Each named turn below is shown by a few rows before and after it. Which turns, in which order, take the first row of each later pair to the second? The first pair is answered.
j636 (before |-> after):
4; 4; 16; 11; 17; -19; 1; 3; -1; -8; -9; 4; 6; 5; -9; -10; -1; 3; -9 |-> 11; 17; 8; 9; 16; -14; -3; 2; 16; -13; 5; -8; -3; 0; -6; 9; -13; -5; -2
9; 19; 14; -3; 7; -3; 0; 11; 19; -13; 8; -32; -4; 25; 13; 6; -1; 4; -11 |-> 3; 15; 2; -20; -14; 3; -11; -1; 12; 5; 17; -22; -9; 15; 24; 29; 5; -5; -13
15; 13; -19; 34; 27; 6; -29; -44; 10; -3; -17; 23; -10; -19; -23; 7; 28; 45; 31 |-> 14; 12; -20; 33; 27; 5; -31; -44; 8; -1; -20; 22; -10; -19; -19; 8; 28; 44; 28
10; 0; -19; -12; -3; 6; -8; 0; 12; 2; 11; -15; -20; 0; 2; 11; -3; -11; 12 |-> -3; -16; -14; -22; -10; 0; -10; 2; -10; 17; 0; 12; -14; -3; 5; 1; 8; -8; 5
j904 (before |-> after):
-2; -12; 20; 12; 6; -8; 7; -18; -7; 5; -20; 24; 3; -5; -8; -5; 5; 22; 2 |-> 6; -23; 16; -6; -4; -7; 3; 22; 1; 4; -2; 26; -1; 22; -3; -6; 5; 15; -5
-5; -15; 6; 24; 11; -4; -14; -30; -16; 16; -28; 46; -3; 2; -8; -11; 34; 22; 7 |-> 5; -33; 0; -13; -10; -5; -21; 26; -8; 18; 6; 43; -12; 36; 4; -7; 29; -1; -6
12; 11; -10; 45; 26; 13; -17; -5; -23; 7; 23; -1; -16; 14; -14; -2; 42; 20; 34 |-> 9; -2; -18; 1; -5; 6; -20; 31; -19; 10; 56; -10; -13; 31; 13; 17; 30; -11; 20
5; -10; 8; 8; -16; 1; 1; 9; 5; 21; -12; 10; 1; 11; -2; 8; 18; 9; 7 |-> 3; -6; 7; -1; -23; 1; 6; 7; 8; 19; -7; 7; 3; 3; 7; 16; 13; -5; 2
j684 (before |-> after):
45; -6; -20; 27; 41; 21; -28; 10; 14; -4; -6; 20; -32; 31; -37; 7; 22; 38; 32 |-> 38; 16; -33; 24; 35; 27; -30; -22; 21; -8; 2; 0; -37; 6; -26; 42; 12; 25; 42
17; 20; -13; 14; -1; 1; -11; -2; 25; -11; 12; -23; 3; 4; 6; 23; -6; -10; 10 |-> 23; 7; 0; 14; 4; -9; -6; 31; 20; -11; 7; -10; 8; 28; -6; -7; -1; -6; 0
5; -1; 10; 0; -30; -17; -14; 0; -12; -2; -4; 15; 18; 3; -11; -4; -7; -7; -2 |-> 3; 4; 9; 0; -34; -16; -18; -8; -11; -1; -4; 14; 17; -3; -6; 3; -8; -8; 0
Pairs:
Between the rows of a pair lie two turns.
-21; 5; -12; -31; -30; -6; -5; -21; -19; 15; 3; -12; -2; -22; 32; 36; -25; -23; -15 |-> -12; -28; 9; -34; -17; -19; 1; 37; -34; 12; -5; 25; 10; 22; 12; -23; -7; -2; -28 : j684 then j684
-15; 19; 5; 32; 35; -3; 19; -50; 2; -9; -13; -18; 4; -24; -11; -1; 19; 1; 9 |-> -23; 13; -7; 17; 16; 1; 9; -62; -5; 4; -10; -5; -3; -34; -3; 16; 26; -5; 6 : j636 then j636
31; -12; -7; 1; 12; 14; -2; 30; 5; -1; 16; 20; -10; 28; -11; -13; -2; -1; -11 |-> 5; 10; 1; 19; 15; 14; 9; -46; -14; 1; -15; 7; 0; -28; -7; 2; 3; -6; -8 : j904 then j904
13; 0; -4; 4; 2; 6; -25; 16; 17; -4; 18; -23; -18; 15; -6; 9; -12; -21; 28 |-> -14; -4; 2; -22; -19; 1; -17; -2; 2; 7; 15; -20; -6; -1; 13; 15; -11; -43; 15 : j684 then j904
-3; -9; 9; -38; -12; -12; 10; 8; -8; 4; 19; -14; 4; 9; 18; 0; -12; -29; -26 |-> 22; -2; 11; 18; 32; -4; 4; 5; -3; -2; -11; 7; -4; 22; -19; -30; 4; 24; -5 : j904 then j904
-4; 5; 2; -11; 4; -8; 20; 27; -4; -2; -13; -8; 10; 8; -4; -28; 10; 3; 4 |-> -12; 18; -11; -7; -2; -4; 12; -20; -6; 9; -12; -7; 2; -28; 6; 7; 13; -1; 18 : j684 then j684
31; -5; 14; 18; 7; 2; -4; 14; 14; 1; -3; 2; 13; 10; 12; -11; 2; 2; -10 |-> 21; -11; 1; 2; -12; 7; -16; 0; 8; 18; 12; 8; 2; 0; 21; 17; 5; -8; -9 : j636 then j636
2; 44; -9; 15; -2; 1; 17; -2; 21; 15; 23; 6; -17; -1; 11; 3; -10; 12; 2 |-> -5; 32; -15; 12; -7; 5; 10; -16; 10; 27; 19; 31; -16; -6; 8; 2; 8; 17; 3 : j636 then j904
1; -38; 5; -22; 0; -4; -5; 25; -26; 11; -2; 20; 6; 27; -5; -26; 24; -1; -5 |-> -3; -27; 12; 9; 22; -3; 3; -9; -33; 6; -26; 17; 10; 9; -15; -35; 27; 14; 2 : j684 then j636
4; 12; -7; -9; -6; 20; -19; -8; 21; 2; 20; -20; -5; -9; 16; 21; -7; -10; 22 |-> -13; -21; 22; -7; 3; 4; -6; -1; -16; 8; -13; 20; 20; -3; 3; -30; 20; 11; 0 : j636 then j636
2; -17; 5; -1; 9; 2; 0; 26; 6; -20; 14; -32; 14; 8; 2; -17; -4; -13; -7 |-> -8; 1; -5; 10; 14; 9; -5; -26; 0; -19; 6; -35; 10; -25; 8; 6; 1; -14; 9 : j636 then j904
0; -7; -7; -2; 1; -8; 5; 10; 15; 7; 11; -19; 14; 15; 1; -2; -15; -8; 5 |-> 1; -1; -3; 16; 16; -6; 6; -10; 11; 5; -7; -17; 14; 9; -11; -6; -12; 8; 13 : j904 then j904
17; 9; 11; 10; -46; -1; -21; -12; -9; -12; 5; 7; -12; 8; -9; 28; -2; 3; -5 |-> 21; 0; 17; 8; -44; -4; -15; 16; -10; -16; 0; 7; -8; 23; -9; 12; -4; 7; -9 : j684 then j684
-13; 8; -3; 27; 18; 12; -16; -12; 19; 25; -11; -4; -16; 11; -20; -6; 0; 4; 20 |-> -12; -15; -9; -4; -8; 7; -21; 18; 12; 31; 9; 4; -16; 26; -7; -2; 3; -14; 2 : j904 then j636
4; 1; 25; 40; 47; -17; 38; -25; 0; 6; -41; 20; 1; 22; -24; -1; -9; 26; 12 |-> 29; 2; -1; 16; 27; -6; 23; 27; 40; 5; 11; -6; -32; 50; -4; 37; -36; -3; 14 : j636 then j904
6; 17; 0; -12; -38; -3; -36; 5; 25; -35; 16; -13; 3; 13; 15; 14; -3; -19; 29 |-> -17; 6; 12; 4; -33; -4; -35; -37; -3; -21; -22; 21; 10; -14; 6; -1; 24; 1; 30 : j636 then j904
16; 11; -15; 5; -2; 6; -28; -5; 9; -7; 13; -3; -5; 3; -8; 20; 9; 8; 0 |-> 17; 3; -8; 1; 4; 2; -25; 19; 11; -7; 14; 0; -3; 17; -16; 1; 6; 11; -6 : j684 then j684
-10; 1; 11; 44; 40; 11; 13; -8; -27; -18; -53; -19; 6; -25; -20; -15; -20; 20; 15 |-> -5; 17; -11; 33; 25; 24; -1; -24; -7; -14; -27; -41; -9; -40; -4; 32; -34; 0; 24 : j684 then j636
11; 6; -5; -31; -19; 0; -5; 19; 22; -11; 32; -35; -17; 5; 17; 28; -30; -31; -10 |-> -17; -33; 24; -44; -18; -15; 5; 26; -29; 2; -6; 17; 8; 10; 7; -30; 0; -10; -32 : j636 then j636
-9; 28; -12; 0; 14; -6; -2; -39; 3; -6; -21; -18; 8; -30; 9; 39; -14; 12; 16 |-> 14; 5; -19; -26; -3; -6; -14; 42; 19; -5; 18; -11; -7; 23; 14; 33; -23; -2; 7 : j904 then j904
-5; -2; -1; -25; -17; -2; 4; 23; 1; 1; 22; 7; -3; -4; 26; 17; -10; -27; -4 |-> -1; -8; 23; -12; 2; -10; 21; 37; -1; -9; 4; 9; 14; 10; 14; -24; -6; -13; -11 : j636 then j636
22; -10; -23; 10; -25; 16; -27; 28; -10; 22; -16; 37; -19; 24; 9; 22; 25; 3; 4 |-> -3; -18; 8; 5; -24; -5; 0; 18; -40; 10; -42; 43; 13; 10; 7; -13; 29; -4; -18 : j904 then j636
4; 7; -16; -18; 1; -6; -4; -23; 35; 3; -6; -26; -10; 31; 17; -4; -13; -17; 1 |-> 12; 6; -13; 3; 17; -5; -4; -22; 36; 3; -18; -24; -14; 35; 7; -12; -10; -2; 8 : j904 then j904
16; 14; -6; 6; -11; -9; -11; -7; 32; 1; 29; -22; -14; -23; 1; 31; -21; -14; 20 |-> 28; 12; 10; 22; 10; -15; 0; 24; 36; -13; 21; -27; -8; 7; -19; -5; -22; 4; 14 : j904 then j684
29; 16; 14; 18; 6; 12; 1; 32; 48; -15; 15; -33; -8; 28; -5; 3; -30; 9; 3 |-> -13; -29; -4; -27; -44; 11; -24; 5; -11; 38; 3; 39; -11; 6; 15; 18; 16; 0; -17 : j636 then j636
3; 11; -14; -17; -9; -7; -11; 19; -10; 17; 8; 8; -21; -3; 13; 23; 14; -9; -1 |-> 10; 14; -9; 12; 16; -2; -12; 6; -10; 15; -5; 16; -22; -5; -7; 10; 23; 17; 12 : j904 then j904
